In the rows, 100 means zero.
Each named move below is a turn or a mirror, shown by a few rows before and after it. Which moves, in which order, take the first row of each later pair to the second? The first pair is answered.
P:
93, 88, 109, 105, 114, 76, 122, 99, 83, 106, 119, 136, 93, 89, 79  ->  100, 103, 76, 78, 115, 80, 74, 99, 88, 111, 113, 116, 75, 90, 82
104, 111, 100, 94, 87, 118, 90, 109, 104, 89, 110, 84, 96, 130, 103  ->  101, 103, 113, 102, 87, 114, 111, 111, 101, 87, 114, 94, 104, 130, 102
86, 82, 103, 85, 115, 83, 87, 79, 124, 72, 87, 69, 86, 98, 104  ->  81, 72, 121, 94, 116, 81, 112, 81, 118, 70, 92, 78, 96, 99, 105
96, 73, 87, 102, 102, 103, 139, 96, 115, 124, 100, 116, 108, 87, 99  ->  101, 88, 54, 82, 104, 110, 94, 96, 118, 128, 91, 98, 93, 88, 100
U:
102, 89, 77, 91, 103, 94, 111, 114, 97, 122, 107, 110, 112, 84, 80  ->  87, 103, 97, 83, 88, 110, 73, 111, 94, 112, 93, 87, 102, 123, 109
98, 109, 130, 104, 86, 104, 108, 91, 98, 90, 78, 106, 111, 119, 115  ->  108, 105, 123, 114, 93, 87, 122, 79, 99, 94, 82, 110, 106, 86, 94
79, 93, 127, 96, 87, 123, 91, 112, 93, 85, 95, 88, 105, 142, 125  ->  99, 103, 116, 114, 105, 82, 109, 58, 96, 87, 98, 88, 88, 59, 82
R:
89, 100, 120, 100, 84, 119, 80, 104, 103, 101, 91, 85, 97, 128, 127  ->  89, 104, 121, 101, 86, 119, 78, 100, 106, 99, 91, 83, 95, 122, 127
109, 105, 84, 107, 101, 96, 98, 71, 95, 100, 99, 102, 106, 79, 94  ->  106, 90, 79, 102, 103, 106, 113, 100, 96, 106, 108, 116, 123, 97, 95
119, 105, 99, 83, 86, 67, 85, 56, 94, 109, 111, 48, 97, 82, 107  ->  119, 74, 82, 70, 85, 99, 123, 130, 100, 121, 129, 86, 136, 126, 111
Q:
116, 108, 113, 119, 100, 81, 87, 76, 91, 125, 127, 98, 92, 86, 84  ->  107, 108, 131, 124, 90, 88, 84, 73, 88, 118, 121, 95, 93, 105, 98
93, 92, 118, 95, 78, 133, 90, 97, 98, 100, 111, 118, 92, 123, 133  ->  102, 90, 85, 82, 87, 133, 84, 119, 100, 109, 119, 126, 95, 115, 118
84, 97, 137, 113, 88, 77, 129, 75, 90, 98, 90, 95, 99, 109, 107  ->  75, 96, 128, 101, 80, 100, 118, 104, 90, 101, 92, 97, 108, 141, 121
100, 111, 100, 104, 90, 101, 104, 112, 100, 96, 93, 104, 100, 117, 112  ->  103, 108, 83, 99, 98, 101, 101, 117, 98, 100, 95, 106, 101, 110, 104
Now pairs of rows:
Each pair is two moves apart.
116, 113, 100, 112, 112, 76, 114, 100, 107, 83, 125, 144, 77, 93, 71  ->  112, 131, 97, 102, 106, 80, 73, 87, 105, 79, 117, 120, 55, 100, 84  Q, P
89, 81, 125, 119, 100, 96, 175, 103, 99, 107, 115, 119, 109, 79, 97  ->  79, 80, 128, 106, 95, 114, 165, 126, 100, 110, 115, 119, 114, 121, 118  Q, Q
97, 112, 43, 67, 123, 120, 69, 108, 94, 102, 98, 87, 73, 103, 119  ->  96, 76, 92, 112, 127, 100, 171, 103, 92, 100, 112, 125, 107, 76, 98  U, P
92, 111, 119, 111, 84, 112, 100, 104, 108, 95, 83, 102, 89, 117, 113  ->  95, 120, 105, 102, 90, 105, 84, 96, 111, 96, 83, 95, 78, 105, 108  Q, R
108, 113, 62, 104, 116, 85, 99, 93, 91, 97, 95, 111, 102, 69, 86  ->  88, 118, 120, 123, 100, 88, 102, 69, 86, 79, 81, 100, 101, 99, 114  Q, Q
73, 132, 128, 119, 84, 85, 78, 43, 96, 92, 71, 65, 65, 70, 110  ->  61, 105, 115, 94, 75, 139, 94, 136, 97, 102, 87, 97, 108, 158, 145  Q, R
95, 75, 80, 91, 117, 137, 90, 156, 89, 122, 108, 105, 141, 182, 115  ->  92, 89, 173, 155, 109, 78, 123, 39, 80, 93, 87, 78, 114, 107, 100  R, P
111, 118, 79, 114, 121, 92, 101, 96, 95, 98, 109, 108, 87, 77, 82  ->  107, 124, 99, 120, 112, 92, 94, 79, 89, 90, 99, 97, 82, 82, 91  Q, P
66, 89, 104, 105, 83, 90, 79, 93, 79, 81, 110, 66, 103, 101, 102  ->  79, 83, 82, 105, 97, 80, 97, 97, 83, 86, 117, 78, 104, 69, 80  Q, U
82, 104, 124, 105, 82, 99, 74, 78, 96, 90, 94, 75, 83, 102, 112  ->  104, 96, 63, 89, 104, 95, 80, 99, 102, 111, 108, 97, 89, 69, 77  U, P
86, 122, 97, 79, 102, 106, 53, 108, 88, 96, 73, 75, 90, 119, 107  ->  105, 97, 66, 88, 126, 90, 110, 126, 93, 112, 94, 116, 112, 70, 62  U, R
105, 86, 52, 100, 119, 111, 70, 147, 86, 133, 104, 103, 128, 101, 93  ->  100, 112, 68, 103, 116, 95, 33, 96, 86, 121, 89, 71, 93, 78, 96  U, Q
121, 118, 86, 98, 116, 80, 105, 86, 114, 125, 117, 89, 85, 63, 110  ->  117, 129, 97, 97, 107, 83, 83, 79, 114, 120, 107, 75, 78, 83, 127  U, R
91, 105, 110, 97, 91, 121, 100, 110, 107, 100, 100, 95, 96, 119, 115  ->  105, 101, 98, 105, 105, 100, 119, 92, 109, 103, 106, 103, 95, 74, 86  R, U
115, 93, 140, 131, 94, 88, 140, 83, 104, 104, 108, 95, 101, 69, 82  ->  102, 106, 159, 128, 80, 100, 104, 77, 98, 97, 93, 72, 89, 102, 108  U, R
110, 93, 79, 91, 105, 103, 110, 112, 114, 93, 107, 114, 107, 97, 91  ->  99, 98, 101, 92, 94, 114, 96, 113, 110, 87, 101, 103, 105, 124, 114  Q, U
97, 86, 135, 117, 85, 95, 101, 86, 79, 95, 89, 102, 98, 109, 108  ->  107, 91, 117, 112, 93, 85, 96, 71, 82, 97, 92, 102, 87, 78, 93  Q, U
94, 98, 94, 84, 91, 102, 78, 139, 129, 121, 112, 91, 124, 142, 107  ->  99, 99, 137, 124, 92, 62, 120, 74, 124, 109, 107, 89, 116, 79, 82  U, P
84, 122, 82, 66, 110, 108, 61, 56, 96, 112, 106, 94, 83, 70, 81  ->  71, 102, 145, 104, 100, 99, 124, 45, 89, 99, 106, 111, 102, 75, 85  Q, P
93, 96, 71, 78, 106, 101, 65, 97, 112, 107, 88, 79, 89, 97, 108  ->  88, 73, 118, 113, 105, 85, 138, 87, 107, 103, 97, 104, 111, 82, 99  Q, P
104, 84, 124, 108, 109, 82, 139, 86, 94, 90, 99, 112, 98, 82, 81  ->  87, 90, 139, 100, 93, 107, 112, 104, 90, 83, 93, 100, 99, 137, 112  R, U
85, 107, 124, 111, 88, 85, 80, 80, 88, 111, 90, 94, 95, 119, 115  ->  93, 102, 114, 116, 98, 70, 92, 67, 88, 115, 96, 98, 95, 88, 94  R, U
93, 107, 128, 92, 100, 96, 95, 83, 97, 94, 107, 96, 90, 120, 101  ->  101, 104, 122, 98, 107, 86, 105, 76, 98, 95, 107, 99, 90, 94, 88  R, U
110, 103, 61, 77, 119, 119, 86, 132, 90, 117, 106, 112, 113, 116, 95  ->  117, 106, 97, 112, 125, 82, 110, 70, 90, 106, 97, 105, 97, 58, 74  Q, Q
79, 116, 89, 89, 83, 102, 62, 82, 93, 112, 85, 77, 88, 118, 91  ->  90, 103, 57, 82, 94, 102, 84, 113, 97, 127, 101, 103, 104, 109, 74  R, Q
83, 115, 137, 104, 79, 114, 81, 103, 89, 87, 86, 75, 94, 157, 143  ->  120, 122, 84, 108, 113, 67, 90, 61, 98, 101, 97, 81, 75, 44, 76  U, P
126, 101, 90, 102, 136, 71, 141, 75, 117, 111, 119, 44, 90, 55, 82  ->  119, 82, 61, 82, 136, 107, 144, 144, 117, 125, 133, 67, 116, 107, 98  U, Q
104, 79, 90, 122, 99, 120, 91, 108, 104, 102, 103, 101, 105, 121, 126  ->  110, 88, 82, 118, 100, 109, 68, 84, 107, 101, 97, 87, 88, 100, 120  Q, U
74, 78, 137, 77, 50, 102, 120, 98, 133, 84, 77, 102, 116, 127, 128  ->  86, 102, 117, 69, 57, 84, 75, 62, 134, 85, 68, 77, 84, 91, 116  Q, R
95, 153, 117, 50, 119, 126, 55, 68, 112, 119, 95, 82, 121, 142, 81  ->  94, 122, 154, 87, 124, 115, 144, 78, 108, 118, 111, 118, 154, 131, 67  Q, P
125, 71, 86, 123, 110, 86, 147, 100, 99, 110, 117, 125, 107, 58, 66  ->  97, 77, 157, 139, 82, 103, 146, 87, 88, 91, 100, 106, 108, 111, 114  Q, Q
76, 100, 123, 89, 82, 114, 72, 124, 93, 93, 88, 83, 109, 170, 145  ->  118, 95, 23, 66, 121, 87, 80, 133, 108, 124, 112, 107, 105, 78, 76  Q, Q
80, 118, 100, 109, 86, 130, 63, 99, 101, 61, 94, 116, 73, 146, 114  ->  88, 91, 81, 109, 101, 136, 104, 136, 104, 74, 114, 149, 101, 146, 98  U, U
60, 97, 125, 88, 86, 104, 116, 104, 82, 72, 119, 75, 113, 144, 119  ->  61, 113, 124, 87, 85, 97, 92, 78, 83, 65, 110, 58, 96, 130, 115  R, P
101, 111, 93, 102, 111, 93, 103, 80, 115, 119, 94, 120, 78, 64, 72  ->  80, 113, 142, 113, 91, 109, 94, 78, 112, 105, 81, 107, 84, 112, 109  Q, Q
75, 110, 94, 91, 122, 73, 92, 106, 112, 101, 89, 93, 89, 96, 84  ->  68, 101, 112, 96, 113, 83, 106, 119, 109, 98, 87, 99, 101, 119, 99  P, U
103, 110, 89, 96, 111, 75, 74, 62, 103, 103, 96, 111, 75, 62, 71  ->  94, 83, 69, 77, 110, 114, 93, 139, 105, 114, 110, 142, 109, 123, 88  U, P
105, 130, 81, 74, 107, 88, 61, 78, 93, 94, 106, 68, 84, 89, 94  ->  113, 116, 68, 79, 121, 78, 91, 84, 92, 101, 115, 89, 96, 63, 73  U, R
96, 90, 99, 109, 113, 109, 132, 101, 93, 96, 86, 134, 120, 95, 114  ->  89, 107, 94, 93, 105, 119, 90, 106, 96, 93, 78, 115, 109, 121, 139  U, Q
109, 126, 83, 112, 115, 94, 77, 87, 93, 100, 98, 104, 88, 100, 101  ->  115, 116, 82, 119, 121, 90, 107, 94, 92, 101, 105, 119, 99, 87, 91  U, Q
120, 99, 62, 83, 119, 118, 90, 125, 122, 97, 87, 128, 110, 102, 96  ->  116, 94, 115, 121, 114, 96, 133, 85, 114, 83, 83, 131, 111, 74, 91  R, P
102, 119, 55, 92, 110, 96, 95, 133, 113, 91, 104, 124, 100, 96, 113  ->  89, 106, 115, 126, 98, 86, 141, 114, 108, 80, 97, 129, 110, 99, 119  U, P
89, 110, 114, 77, 84, 119, 79, 109, 110, 95, 114, 78, 99, 160, 129  ->  113, 107, 108, 104, 109, 66, 119, 53, 106, 99, 121, 85, 87, 61, 76  U, P
96, 102, 76, 86, 96, 110, 102, 113, 103, 107, 101, 105, 94, 112, 115  ->  96, 107, 78, 83, 94, 106, 93, 105, 102, 109, 97, 98, 87, 110, 115  Q, U
81, 129, 121, 103, 71, 108, 63, 69, 104, 113, 84, 81, 90, 122, 122  ->  77, 106, 146, 121, 70, 112, 119, 94, 102, 114, 95, 110, 119, 134, 124  P, R
104, 111, 69, 77, 109, 114, 71, 126, 101, 110, 105, 102, 101, 114, 101  ->  113, 104, 60, 78, 117, 105, 88, 123, 100, 114, 111, 109, 104, 93, 86  U, U
80, 86, 148, 116, 78, 93, 104, 77, 106, 67, 101, 108, 108, 131, 116  ->  100, 115, 84, 87, 97, 80, 47, 62, 115, 78, 98, 89, 79, 88, 92  U, P
91, 89, 160, 136, 113, 94, 135, 64, 106, 87, 103, 122, 91, 67, 88  ->  93, 126, 115, 96, 109, 106, 39, 61, 116, 89, 88, 81, 53, 82, 109  P, Q
95, 97, 51, 105, 128, 107, 84, 136, 124, 109, 109, 108, 90, 84, 64  ->  97, 98, 81, 129, 128, 85, 107, 97, 123, 99, 109, 108, 86, 53, 55  Q, P
122, 99, 52, 90, 109, 113, 100, 140, 103, 107, 117, 104, 105, 101, 94  ->  116, 95, 113, 129, 101, 87, 145, 90, 98, 94, 110, 106, 106, 69, 85  R, P
105, 85, 88, 105, 107, 93, 111, 105, 84, 100, 103, 96, 108, 87, 80  ->  102, 83, 104, 111, 106, 93, 121, 102, 81, 95, 103, 97, 113, 94, 84  Q, R
85, 109, 67, 67, 87, 85, 46, 110, 127, 117, 106, 89, 82, 82, 106  ->  75, 68, 114, 102, 83, 84, 139, 139, 120, 117, 120, 132, 129, 94, 103  R, P
85, 121, 113, 106, 100, 93, 73, 58, 98, 91, 88, 74, 81, 102, 118  ->  90, 87, 120, 124, 111, 91, 149, 90, 96, 101, 107, 119, 118, 96, 100  P, U
47, 103, 134, 102, 68, 115, 60, 101, 78, 82, 70, 53, 116, 131, 130  ->  58, 67, 108, 99, 83, 129, 118, 156, 82, 96, 94, 99, 152, 140, 114  U, U
95, 126, 100, 103, 92, 98, 74, 31, 88, 82, 82, 67, 66, 82, 96  ->  94, 92, 54, 71, 100, 146, 99, 138, 93, 103, 107, 115, 113, 149, 109  R, P
89, 108, 114, 97, 91, 111, 85, 108, 96, 99, 95, 95, 98, 128, 120  ->  94, 102, 93, 91, 100, 114, 92, 126, 99, 106, 104, 106, 106, 127, 111  P, Q
108, 70, 118, 73, 108, 112, 150, 158, 112, 108, 106, 111, 119, 128, 131  ->  124, 86, 57, 43, 124, 105, 104, 156, 117, 120, 109, 100, 98, 97, 113  Q, P
95, 121, 95, 97, 90, 99, 62, 77, 98, 94, 93, 91, 83, 101, 109  ->  81, 97, 125, 113, 84, 111, 109, 101, 95, 92, 101, 111, 109, 128, 118  P, Q
82, 116, 114, 77, 78, 103, 74, 115, 88, 76, 135, 67, 104, 159, 98  ->  91, 90, 115, 94, 89, 96, 134, 135, 89, 84, 152, 100, 130, 140, 78  Q, P
103, 115, 68, 98, 87, 120, 85, 125, 91, 110, 84, 93, 93, 111, 108  ->  111, 118, 74, 115, 94, 97, 100, 93, 90, 110, 87, 91, 84, 70, 86  Q, Q
100, 111, 109, 108, 101, 79, 90, 64, 101, 87, 85, 97, 82, 72, 94  ->  105, 87, 106, 114, 106, 85, 138, 102, 100, 98, 100, 129, 108, 79, 83  Q, U
101, 83, 94, 93, 92, 118, 134, 134, 118, 97, 110, 123, 105, 123, 108  ->  104, 106, 122, 109, 88, 87, 112, 60, 116, 83, 92, 92, 71, 78, 105  R, P
89, 121, 110, 115, 86, 119, 51, 79, 110, 96, 90, 54, 90, 139, 136  ->  123, 106, 55, 121, 123, 82, 100, 78, 120, 118, 115, 89, 95, 44, 69  U, P
96, 106, 94, 84, 89, 95, 94, 78, 89, 97, 79, 77, 101, 100, 104  ->  90, 100, 91, 81, 88, 111, 97, 97, 91, 99, 81, 86, 111, 119, 112  U, U
109, 95, 69, 115, 89, 116, 115, 124, 99, 101, 99, 118, 116, 98, 104  ->  111, 114, 68, 114, 86, 98, 83, 88, 100, 95, 86, 93, 91, 76, 103  P, R
138, 91, 79, 67, 107, 97, 86, 129, 102, 132, 124, 119, 69, 78, 94  ->  129, 94, 85, 61, 99, 111, 74, 140, 98, 127, 122, 113, 71, 109, 115  R, U
102, 108, 79, 93, 104, 88, 85, 95, 104, 99, 103, 97, 95, 81, 84  ->  97, 94, 87, 97, 104, 98, 112, 119, 104, 104, 111, 111, 111, 94, 87  R, P
113, 100, 83, 90, 111, 90, 87, 98, 105, 107, 104, 91, 91, 83, 85  ->  115, 94, 89, 98, 113, 88, 104, 98, 104, 105, 105, 97, 97, 78, 82  R, Q
81, 106, 150, 109, 85, 113, 104, 82, 101, 67, 79, 82, 105, 112, 131  ->  114, 94, 96, 108, 118, 94, 138, 91, 107, 86, 102, 111, 114, 40, 76  P, U
131, 87, 109, 115, 101, 64, 124, 68, 78, 80, 109, 107, 128, 43, 83  ->  131, 75, 54, 76, 104, 102, 105, 140, 85, 98, 121, 123, 146, 92, 95  P, R
88, 104, 105, 71, 80, 125, 42, 89, 81, 81, 60, 73, 81, 127, 145  ->  106, 86, 41, 49, 101, 133, 59, 137, 85, 102, 82, 107, 100, 114, 117  R, Q
86, 108, 108, 117, 85, 91, 102, 75, 88, 94, 100, 92, 108, 104, 120  ->  87, 100, 92, 106, 87, 103, 104, 108, 91, 103, 107, 106, 122, 126, 123  P, R
107, 95, 74, 81, 110, 114, 101, 123, 108, 109, 108, 103, 100, 109, 101  ->  98, 90, 126, 111, 101, 100, 136, 94, 104, 93, 102, 108, 103, 98, 102  U, P
108, 77, 117, 112, 103, 81, 114, 130, 137, 114, 99, 112, 130, 104, 80  ->  100, 97, 147, 118, 91, 72, 86, 92, 133, 99, 81, 85, 110, 105, 97  R, Q
90, 86, 111, 102, 110, 70, 106, 99, 108, 99, 127, 118, 102, 85, 87  ->  80, 96, 127, 99, 101, 81, 79, 95, 107, 90, 116, 97, 87, 110, 110  U, R
102, 72, 82, 85, 113, 132, 98, 110, 93, 106, 106, 126, 109, 119, 101  ->  99, 76, 85, 81, 110, 135, 82, 106, 93, 103, 103, 116, 102, 129, 109  U, R
110, 103, 108, 92, 97, 108, 100, 71, 113, 90, 74, 118, 85, 39, 91  ->  102, 78, 122, 95, 91, 121, 139, 107, 111, 94, 84, 143, 112, 72, 98  Q, U
121, 96, 77, 91, 105, 77, 110, 126, 83, 110, 111, 121, 138, 66, 82  ->  93, 97, 134, 103, 80, 97, 103, 129, 74, 92, 93, 110, 145, 129, 129  U, P
90, 67, 136, 130, 99, 94, 177, 119, 100, 100, 111, 141, 137, 96, 95  ->  90, 63, 123, 119, 99, 106, 171, 141, 100, 104, 116, 142, 143, 121, 102  Q, Q
132, 125, 83, 118, 97, 68, 134, 69, 92, 127, 110, 120, 97, 31, 51  ->  88, 137, 121, 86, 56, 135, 66, 123, 87, 115, 90, 94, 101, 170, 140  R, U
99, 98, 133, 117, 100, 84, 115, 87, 87, 93, 79, 84, 86, 101, 107  ->  96, 83, 108, 104, 107, 104, 127, 136, 91, 103, 90, 105, 103, 129, 109  R, Q
67, 102, 115, 134, 94, 75, 115, 114, 89, 82, 90, 102, 98, 122, 92  ->  86, 104, 67, 118, 110, 65, 103, 117, 95, 99, 99, 102, 91, 87, 67  P, U
106, 87, 81, 134, 111, 113, 89, 155, 103, 139, 112, 110, 100, 110, 84  ->  92, 93, 144, 166, 95, 99, 106, 112, 96, 121, 100, 97, 94, 112, 97  U, P
113, 94, 70, 91, 117, 90, 109, 104, 103, 112, 116, 111, 108, 82, 81  ->  95, 84, 105, 92, 100, 113, 110, 120, 98, 101, 109, 108, 117, 137, 117  Q, U
115, 129, 81, 89, 101, 89, 45, 73, 106, 102, 84, 93, 63, 81, 72  ->  99, 131, 120, 98, 84, 95, 42, 67, 103, 91, 75, 81, 64, 112, 94  Q, Q
89, 111, 55, 91, 110, 109, 90, 129, 100, 117, 115, 136, 103, 85, 95  ->  72, 110, 82, 90, 97, 123, 80, 133, 96, 107, 106, 126, 106, 126, 123  Q, U
109, 126, 104, 109, 92, 85, 71, 59, 104, 105, 92, 87, 64, 67, 95  ->  91, 111, 150, 131, 79, 93, 104, 66, 98, 93, 89, 97, 82, 95, 114  Q, P
73, 110, 150, 128, 68, 86, 119, 73, 108, 71, 88, 86, 112, 98, 132  ->  91, 115, 116, 123, 86, 65, 115, 54, 115, 80, 92, 83, 100, 43, 98  Q, U
112, 74, 83, 129, 108, 83, 117, 60, 124, 77, 97, 111, 103, 59, 88  ->  102, 65, 59, 100, 101, 125, 101, 129, 127, 85, 107, 123, 122, 123, 113  P, U
121, 123, 70, 86, 98, 97, 48, 89, 109, 98, 103, 77, 59, 85, 100  ->  113, 95, 144, 138, 88, 82, 141, 77, 99, 86, 110, 111, 93, 80, 95  Q, P
97, 108, 149, 132, 100, 58, 117, 28, 104, 79, 76, 85, 78, 48, 80  ->  74, 125, 149, 106, 78, 98, 50, 52, 102, 73, 61, 57, 67, 125, 131  Q, P
122, 110, 101, 116, 118, 77, 113, 54, 108, 99, 96, 101, 81, 42, 71  ->  86, 120, 128, 97, 85, 128, 63, 91, 103, 85, 79, 83, 86, 149, 137  R, U
72, 91, 122, 83, 80, 88, 125, 111, 107, 89, 89, 117, 115, 148, 104  ->  82, 95, 77, 58, 89, 96, 102, 128, 112, 99, 93, 118, 111, 143, 94  Q, P
101, 94, 69, 77, 111, 107, 81, 105, 104, 106, 107, 102, 95, 82, 89  ->  103, 98, 74, 83, 110, 103, 83, 96, 101, 102, 104, 98, 92, 75, 84  U, Q
95, 80, 109, 114, 100, 119, 121, 137, 103, 106, 122, 134, 125, 129, 110  ->  90, 110, 149, 130, 88, 94, 86, 62, 99, 85, 98, 92, 91, 102, 121  U, P
86, 78, 95, 81, 112, 146, 112, 151, 116, 93, 135, 145, 124, 125, 114  ->  109, 80, 84, 96, 131, 107, 132, 109, 120, 96, 137, 145, 113, 51, 70  U, U
119, 105, 79, 116, 107, 60, 122, 48, 106, 105, 104, 86, 77, 35, 71  ->  121, 94, 13, 72, 110, 101, 100, 132, 114, 125, 119, 104, 97, 89, 80  R, P
106, 87, 99, 87, 132, 69, 116, 74, 107, 109, 93, 106, 99, 72, 62  ->  80, 95, 121, 71, 110, 108, 78, 106, 102, 103, 81, 91, 99, 152, 114  R, U
113, 106, 63, 75, 106, 96, 53, 77, 107, 104, 98, 69, 75, 102, 118  ->  125, 83, 75, 105, 121, 70, 119, 64, 108, 105, 110, 97, 90, 55, 85  U, Q
83, 123, 96, 106, 127, 87, 76, 119, 86, 81, 89, 65, 115, 119, 91  ->  92, 123, 89, 110, 135, 72, 91, 108, 88, 86, 94, 71, 116, 89, 72  R, U
98, 89, 76, 90, 114, 96, 108, 135, 127, 85, 96, 80, 116, 115, 88  ->  101, 91, 96, 104, 117, 74, 120, 98, 127, 79, 95, 77, 109, 80, 74  Q, Q
99, 89, 97, 95, 112, 100, 163, 140, 101, 90, 121, 99, 100, 107, 114  ->  112, 111, 51, 65, 123, 103, 108, 133, 110, 96, 116, 77, 75, 94, 107  Q, P
97, 83, 87, 92, 103, 118, 125, 155, 105, 100, 127, 127, 115, 125, 106  ->  115, 96, 48, 79, 115, 103, 100, 139, 111, 108, 130, 118, 98, 87, 87  Q, P
101, 94, 101, 103, 92, 117, 121, 127, 113, 116, 105, 110, 123, 130, 106  ->  116, 105, 59, 89, 105, 104, 94, 118, 118, 125, 108, 101, 103, 96, 87  P, Q
